Rotation paths and how fast each direction turns (degrees each step):
Each turn is a multiple of 5 degrees from 10 to 175, or 0.
Each row of a path follows its step; steps can be skipped.
Rotation 1:
step 3: [ 25.6  18.5   0.3 -12.5 -29.5  23.2  29.3  11.7  -7.2  15.8 -27.0 -32.1
  34.5   4.9  24.6  -6.7  -5.8   4.9  27.0  38.4   2.4   0.0 -11.0  11.5
 -10.8  33.1  25.2 -24.9  12.4 -18.3  14.3  24.0  -2.2   1.3  46.2 -15.0
 -21.0  11.3   5.1  -2.9  -8.3  19.6  11.6  12.1  -0.5  -4.8  -0.2  13.8
 -29.7 -24.8  14.9   6.6]
step 7: [ 22.6  13.8  14.7  10.4   8.8  24.1  24.0  -4.9  -6.6   1.7  29.4  42.9
  -5.9  -4.7  -3.0 -32.7  27.4  12.2  -5.4   8.2  31.5  14.7  11.2   0.8
 -14.0  24.6  16.6  15.3 -34.5  27.9 -23.8 -10.5  -8.4   3.8  16.4  20.2
  -4.3  26.4  31.6 -25.9  17.3  -0.9  -0.9 -11.7  -7.9  34.6   5.6  31.1
 -14.7  24.1   4.4 -15.6]
step 10: [ -5.0   7.5   4.9   0.3   8.7   8.2  33.4   9.2  19.1  15.9   1.5  -7.8
  -0.2  13.3  -8.6  -6.8  -8.3   0.8  16.0  -8.2  -4.2  -0.4  22.2  -6.2
 -20.7 -15.1 -17.6  -9.8  19.2   1.1   7.6 -21.9 -22.5  13.5  31.3   4.2
   6.7  36.0  42.1 -16.8  41.9  10.8  -2.3  10.1 -45.3  -6.2  45.3  40.5
 -18.6 -26.7  -3.2  -3.1]
step 11: [ 14.0  34.3   6.4  28.9   1.6   3.2  -7.9  26.1  17.7   5.3   1.1  11.1
 -20.8   8.3 -17.9  31.3  15.8  17.3 -26.8  -3.7  -7.1 -44.4 -13.0  29.2
  27.2   8.7   2.3   4.5 -23.6 -27.6  22.0  -2.0 -17.3  28.6  -5.7 -43.5
  -8.1  31.7 -23.4  -4.5 -17.8   5.4  -0.8   3.2 -23.9  -2.2  14.2  27.1
  -0.8   4.0 -19.8   9.3]
step 19: [-19.9  12.7  -8.9  17.7  24.2  17.1   2.2  11.2  12.1  -5.2  31.9 -33.6
  22.3 -10.7  14.2  -7.2  -2.1  -8.1  21.7  16.8 -11.2   9.0 -42.1 -18.4
 -12.2 -25.0  41.2   0.6 -12.1  -9.5  10.5  13.7 -11.1   8.5  31.1  -1.4
 -23.6   5.2  18.6   9.9  -6.3  45.1  -8.8  33.5   1.5  14.5  20.4  10.8
 -35.0 -14.2 -15.0 -15.8]
step 23: [-21.3  -7.8  47.5  -7.5   4.5  17.0   6.7  16.4 -30.7   3.6  16.8  43.8
 -11.4 -25.7 -16.6 -10.5  -2.3   0.0  21.2 -34.1  -9.0  -0.2  15.4  16.4
  27.0  -3.4  11.0  15.4  -5.6  11.2 -13.3  21.0 -15.5  20.5  17.8  16.2
 -16.4  18.1 -18.6 -21.7 -12.3  34.6  -6.0 -34.0   7.1  36.6  -7.9  -0.4
   0.2  24.9   3.7 -17.1]
step 24: [ 13.2   6.8   4.5 -12.0 -12.8 -29.1  -1.2  -8.5 -16.4   0.6  45.5  20.2
   1.7  34.9   1.6  10.5   4.7  11.0 -17.8  -6.9  26.9  21.4  30.3 -26.6
  19.1  22.1 -21.4  -3.4   1.8  -1.9   0.9   9.3 -20.1 -10.0  20.0   7.9
 -27.5 -23.9   4.9 -23.2   3.7  14.5  -5.5   8.5   9.9  -8.1 -38.3  53.1
   7.6 -19.3  27.0 -14.0]
step 25: [ -9.9  24.1  20.6  16.1  19.1   8.9   6.2  17.9  18.9  -3.2  -2.1  14.3
  13.5  28.3  23.5 -17.6 -17.2 -30.3  -4.3 -17.9   7.5  16.3 -13.3   3.5
  33.7 -17.0 -14.9  -5.3  18.8  -3.4  -1.0 -12.6   5.7 -27.4  30.2  -4.1
   2.3 -30.6  28.7  22.7 -10.3  -5.3 -27.2  23.9  -9.2  19.5   9.5  41.6
 -22.0   7.1 -43.5  18.1]
step 30: [  9.4  20.1   8.7  40.0  -8.3   9.1   5.7 -16.5  -2.2 -13.7  35.1   2.2
 -18.8  -1.3  29.6   9.5   7.6   8.3 -17.6   3.5  24.9   0.0  11.3 -12.7
 -16.3  38.9  19.3  36.6  21.8  -7.0  21.0  25.5  -1.2  23.0  32.2 -18.6
  -6.0  -2.1 -19.4  -4.4 -21.7  45.8  16.4 -22.2  11.5  12.9  -8.0  -0.4
 -17.8  12.3  26.8   7.8]
step 33: [ 31.7  -5.5  15.2   5.4 -10.6  -4.6  16.0 -24.1 -19.9   5.7   3.7   4.6
 -19.9  23.8   1.7  -3.3  17.5   8.2  33.0  13.2   0.9   1.9  36.7  25.4
 -10.5  12.7  16.3 -17.1  20.3  15.2  11.3  28.1 -17.2 -19.5  31.6 -17.9
 -34.8   3.6  20.8   2.8 -14.7   7.6  30.0   7.9 -49.6  32.6 -11.0  13.3
 -17.7   5.1   8.7 -13.7]
Directions:
[  4.1 -10.8  -0.2  -1.6   6.0  -6.8  -4.2   4.0   6.6  -2.3   5.0   4.0
   6.2 -10.9   4.0   2.8   0.4   0.4   0.0  -1.2  -0.9   2.1   4.2  -6.2
  -0.1  -3.3  -4.4  -8.2   1.4  -3.9   7.1  11.7  -5.0   5.7  -3.6  12.9
  -0.6  -4.2  -3.9  -1.7  -3.5  -3.0   0.2  -1.0   5.6  -4.8  -3.1   4.5
   6.5  -0.4  -8.0  -6.5]	95
[  8.5   5.0   0.7  12.9  -1.6   9.2   1.3  -5.0   4.8  -0.3  -1.8   1.7
  -4.7  -4.2  -8.7   3.0  -6.2   4.0  -3.7  -6.1 -12.2  -9.9   8.2  -4.6
  -8.8  -1.2  -3.0   0.8   1.2   5.2   4.1  -7.8   0.1  -0.6  -2.5   3.6
   5.8  -3.2   0.2   4.9  -3.6  -3.0  -4.5   0.6   1.5  -6.9  -0.3   4.3
  -3.5  -0.4  -4.7   4.0]	70
[  7.3  -3.6   0.3   7.5  -8.4  -8.6 -10.2  -1.2   2.6  -1.4   7.6   5.7
   0.5  12.5  -4.3  -1.1   3.8   3.4  -1.4  -2.1  -1.3   2.3 -10.2  -4.7
   7.6   6.8  -0.6  -2.6   1.3   1.6   2.5  -2.0   8.1   5.8  -2.7  -2.7
  -0.1   4.3   7.0   2.1  -3.8  -3.3 -11.0  -5.6  -1.3  -1.6   2.1  -4.1
   6.3  -6.5  -2.1   0.3]	110
[ -1.4   8.7   1.1  -2.1   5.7  -3.7   1.3  10.6  -2.3   4.0  -5.6   1.0
  -2.5   7.4  -6.2  10.3  -6.4  -5.0 -12.7  -4.9   1.4   1.9   2.1  -4.9
  13.7  -3.1  -3.7   5.6   3.7   4.1   0.7   5.0  -1.7  -4.1   2.2   4.9
   8.1   7.7  -0.4  -4.6   5.2   0.0  -1.6  -5.1  -1.6  -2.7   2.9   7.2
   1.7   1.3  -1.2  -2.7]	25
[ 9.3  0.2  0.8  1.9  8.3 -5.7  4.8  1.5  0.4  0.9 -9.1 -4.7 -0.4  0.1
  1.4 -2.4 -9.4  4.7  6.0 -3.3 -2.9  0.3 -9.9  9.4  6.5  4.5  0.0 -0.3
  3.0  4.6  3.9 11.8  1.1  3.8  0.8 -7.1 -2.7 -1.4 -7.2  9.9 -2.2 -1.2
 -7.2  5.5  1.0  1.9 -5.2  2.6 -4.3  8.7 -2.1  6.0]	130
[ 10.6   0.5   3.6   7.5   0.3   3.5  10.3   6.0   8.3   3.2  -4.3   7.5
   3.8   0.2   1.3  -0.5   8.4  -6.7  -2.4  10.1   8.6  -1.2   3.3   6.9
   3.5  -1.2  -2.1  -6.0   1.9  -2.8  -9.0   0.6   9.3  -3.6 -10.5  -2.1
  -4.1   1.7   1.1  -2.8   3.4  -1.7  -1.0   3.3   0.4  -4.7   1.0   3.2
  -7.7  -3.5  -5.5  -0.8]	100
[ -7.6   2.7  -0.3   5.5  -2.5   1.0  -2.5  -5.0   2.9   0.9  -8.6   6.0
   6.2  -2.1  -0.3  -1.2  -2.8   4.2   7.4  10.7 -10.0   2.3  -7.6  -5.2
   7.7  -3.4  -1.5  -5.1   4.9  -0.7   0.6  -1.0   5.2 -11.8   3.0  13.1
  -0.7   8.9  -0.6   3.1  -1.2   8.5   3.8   4.9   5.5   3.9   2.1  -1.9
   1.0   1.0  -0.1   2.8]	110
[ 0.0 -1.9 -9.0  8.3 -2.7  6.8 -6.1 -4.3 -7.2  6.6  7.0  1.0  4.4 -6.6
  4.3 -3.4  4.8  0.9  2.7 -8.7  6.7 -2.3  2.4  4.1  8.2  0.1 -3.8  3.1
  4.2  7.9  3.5  1.6 10.4 -0.5 -2.0  5.0  3.0 -4.3 -0.3 -7.2 10.1  3.0
 -1.2 -2.7  0.5 -0.8 -5.5  0.7 -0.8 12.2  5.2  2.3]	45
Rotation 2:
step 0: [ 23.6  -1.1  11.1 -29.5  21.5  -5.8   1.6   6.5  -0.4  -4.4  11.4  18.5
   3.0   6.4   7.1   8.4  -4.8  14.5  -2.4  18.8   1.1   9.7 -27.2   1.9
  -1.0  -4.3 -25.9  19.6  16.5 -17.7  -8.3 -35.0  12.9   2.9  34.1  -5.8
  23.0  32.6  -2.3  10.5  12.3  28.9   9.5  -3.1  -8.3 -37.9  25.3  -9.5
  -6.6 -47.2  -2.2  18.4]
step 1: [-18.8   5.4 -10.1   9.5   4.5  11.5  -0.1  33.1 -10.2 -14.8  -1.8 -24.3
 -14.4  22.8  28.8  19.3  23.4  -0.6  14.5   3.9  -5.7  -1.7  -4.1 -12.7
 -12.1  13.5 -21.7  16.1  13.3 -12.4  25.1  12.1  40.2  26.9 -19.1  -8.4
  -2.3  22.5 -18.0  35.6  -3.6   4.1  -7.1  36.3  32.8  13.8  -9.0   5.7
  12.4 -19.7  -4.4  11.8]
step 2: [-30.2 -19.5  -9.7  26.9 -34.1   6.7  -4.4  -0.4 -19.6  -2.4 -13.2  -6.3
  -0.8 -13.1 -28.4 -22.8   1.6  18.6   7.2   4.3  -7.9  -5.0  10.1 -11.9
   1.3 -11.7  -8.1 -24.8  -1.2  -0.4  20.4  22.8  -7.7  41.4 -15.8   8.5
  22.0   9.1 -11.1   6.0 -31.0  46.3   6.4 -22.3 -10.5   0.8  18.8   1.1
  -7.5 -16.3  21.7  14.6]
step 4: [-23.0  11.6  -7.1 -18.2   0.7  37.3 -14.7 -20.6  -0.5  16.0  11.8   4.1
  15.7  27.9  -3.5  19.9   0.1 -19.4  17.5  31.9  -1.0  23.8  20.1  -1.4
  11.4   8.3  21.9  11.0  16.0  28.9 -16.0 -24.4   1.6  -5.1  -7.1  25.9
  41.5   0.9  26.1  -3.5  -7.8 -31.0   5.1 -19.8   6.4  11.1 -10.3 -11.3
  -9.2 -20.2  20.0   3.2]
step 7: [ 19.7  21.2 -10.6  11.8  -8.1  26.1  -9.8  20.2 -10.5  -5.6   4.2   5.3
 -15.3  11.2 -12.2  -1.2   3.2  -0.5  14.7  16.2  -6.1  12.7 -20.9 -34.3
 -12.2 -21.0  24.2  -3.3   6.0 -27.2  30.8  16.6  13.2  30.9   5.3  43.4
  -7.9  13.4   7.3  18.7 -20.3  35.1 -16.5   9.1 -10.6 -26.4  -6.2   7.9
   9.3  15.2   4.5 -17.5]
step 11: [ 11.2  -6.1 -39.9 -12.4   6.1  10.2  22.8 -10.6 -31.5  -9.1 -18.9  -9.4
   3.9 -10.0  31.6  22.2  12.3 -10.3  -1.3  14.9  23.8  20.4  -7.0  -3.2
  -4.7   5.1  15.0   6.9   0.1 -16.1  -9.2 -34.8   0.2   6.8 -36.0 -10.3
  17.0  -0.4 -12.4  14.2  -0.4  13.2 -16.8  26.0 -14.5   4.3  34.4 -14.4
 -34.6  17.9 -14.7  13.2]
step 25: [ -4.6   3.8  11.2   9.5 -27.3   3.5 -18.3  30.8  -3.1  20.5  33.4  -4.7
 -33.5 -14.6  -0.7   5.2 -28.7  13.0  -2.3  -3.4 -28.5  26.2   7.6   7.6
  22.5 -36.7   9.5 -18.5  -2.9  14.9  -1.7  23.6  -9.6   3.8  -8.3  11.0
  14.3  10.7  -1.9   6.3  10.6  40.2  20.4   2.9 -19.6 -20.7  -1.7 -16.2
 -13.8 -21.5 -22.8  13.5]
step 29: [-35.8 -22.9 -26.4   1.9  -2.9  17.1 -10.7  -2.9  -6.9  -6.8  -2.6   2.0
  32.3 -12.6  26.6  -7.8  -0.2   4.2  -3.2   3.0 -24.6   9.6   3.7 -10.1
 -14.2  11.2  19.7 -16.7  27.3  -1.9   8.3   3.9  27.5   1.6 -12.8 -12.2
   5.9  20.1 -11.9  58.1  10.2   3.1 -25.0 -12.7  -4.1  26.3  -7.6 -33.2
  10.6 -16.1  -5.3   7.7]
step 34: [-17.1 -21.7 -13.6  -7.6  39.1  29.0  -3.8  -8.8 -13.8   6.3 -10.6   0.8
  13.0 -22.4  -6.9  11.6  -3.9 -27.9  31.1  10.2   8.2  15.4 -23.9 -14.3
   3.5  -4.7  17.2 -11.1   5.0   2.3  -9.9   0.0  13.3  31.9  10.2  12.2
 -12.2 -24.7 -19.4  20.6 -23.3  17.2  -9.9  11.8 -34.2  19.2  25.5  -5.0
  18.4  -4.5  -9.4  35.2]
step 35: [-12.4   4.9  15.1  13.1  -2.4  12.0 -21.7  32.9 -25.8 -21.9  30.4   8.5
  12.5   1.5   0.1 -15.4  -7.2 -19.0  19.8   5.4   0.0  12.4 -13.6 -33.5
  -5.8   0.1  16.6   3.5   4.0 -23.8 -26.1   5.5 -13.4  -3.4  -9.9   1.3
 -11.1   6.4  48.3  28.5 -12.8  26.0 -17.2 -16.8  -7.5   5.9 -42.2 -11.1
 -12.1  -6.0   2.2  -5.8]
Directions:
[  6.6   8.7  -8.7  -1.0   1.0   1.5  -6.4   2.1  -0.7  -7.7   0.4   9.9
  -0.3   4.9  -1.3  -6.2   4.5   3.1  -0.7  -1.7  14.2  -1.1  -3.4 -12.4
   2.7   4.0  -1.1   4.1  -8.3   1.0  -4.4   1.0  -2.5  -1.9  -4.1   3.1
   3.8   6.3  -2.2  -3.4   0.7  -1.4   0.3  -4.1 -15.3   4.3   1.9   2.8
  -2.0   4.4  -0.7  -2.3]	90
[  5.0   0.3   0.1   4.4  14.1  -4.6  -0.5  -5.9  -9.1  -2.3 -10.7  -4.5
   2.5  -0.5  -1.1  -3.7  -3.6   6.6   3.8   1.1 -11.7   0.7   9.9  -0.9
   3.0   0.5  -6.8   1.1  -8.2   9.1  -1.1  -3.3  -0.3   5.2   0.0   2.9
  -0.3   3.7   5.4   4.7   0.9   1.8  -9.7  -1.5  -3.5   3.6  -9.8   3.8
  -3.2   0.0  -0.9  -0.9]	55
[ -7.1  -7.0  -1.1  -1.6   3.4  -7.1   1.8   0.6   1.0   2.3  -6.3  12.0
  -5.9  12.4  -1.5  -1.0   6.7   0.9   2.8   4.2  -5.0 -10.6   5.9  -6.2
   1.5  -3.3  -5.6   0.1   7.2  -2.7  -8.0   5.0   3.6   3.7   3.4  -3.8
   6.3  -3.9  -2.2   5.0  -3.3  -2.2   4.6   2.9  -2.2   2.8   1.0  -7.3
  -1.0  -4.0  10.7  -3.4]	25
[  3.4  -3.4  -0.8  -6.4  -8.7   3.3  -1.0  -9.1  -7.3  -7.7   2.2  -7.8
  -8.0   8.7  -0.1   3.8  -3.4  -9.9   2.4  -9.1   4.4  -7.8   2.7   2.7
   4.5  -4.3  -9.2   5.3   2.0   3.8   4.2  -2.7   1.5 -10.5   5.1  -2.1
   2.0   1.4   6.0   5.6   0.3   8.2   0.1   2.9  -4.7   0.0  -1.6  -5.5
   0.7   0.9  -3.7   0.8]	70
[  5.9  -1.0   0.2  -6.0   0.2  -2.6   0.8  -1.5  -3.4   3.7   3.9   3.7
   0.4   1.4   3.0   2.8  -0.8   1.3  -8.3  -2.7   0.2   4.4   3.7  -1.9
   9.6  12.2   2.1  -3.8   0.6 -13.4  -8.1   3.3   1.9   4.4   3.0  -3.3
   0.7  11.5   0.8   8.0  -4.2  -0.9  -4.9   2.3   3.4 -11.3  -6.0  -8.0
  -1.5   5.0  -7.4   4.6]	60
[ -3.0   4.7  -4.6   3.8  -1.4   6.4   0.6 -12.6   3.9  -3.6  -2.8   1.6
  14.5   0.8  -3.7  -0.9   1.5  -9.2  -7.8   2.0  -4.7  -0.5   1.9   4.2
  10.2  -2.7   2.9   3.3   1.8  -5.1   6.4   7.5   0.1   4.7   5.8   7.8
  -0.3  -1.5  -4.7   9.2   3.3  -0.4   0.6  -4.7  -7.2  -4.8   4.0   5.6
   2.6  -2.8   5.7  -0.3]	145
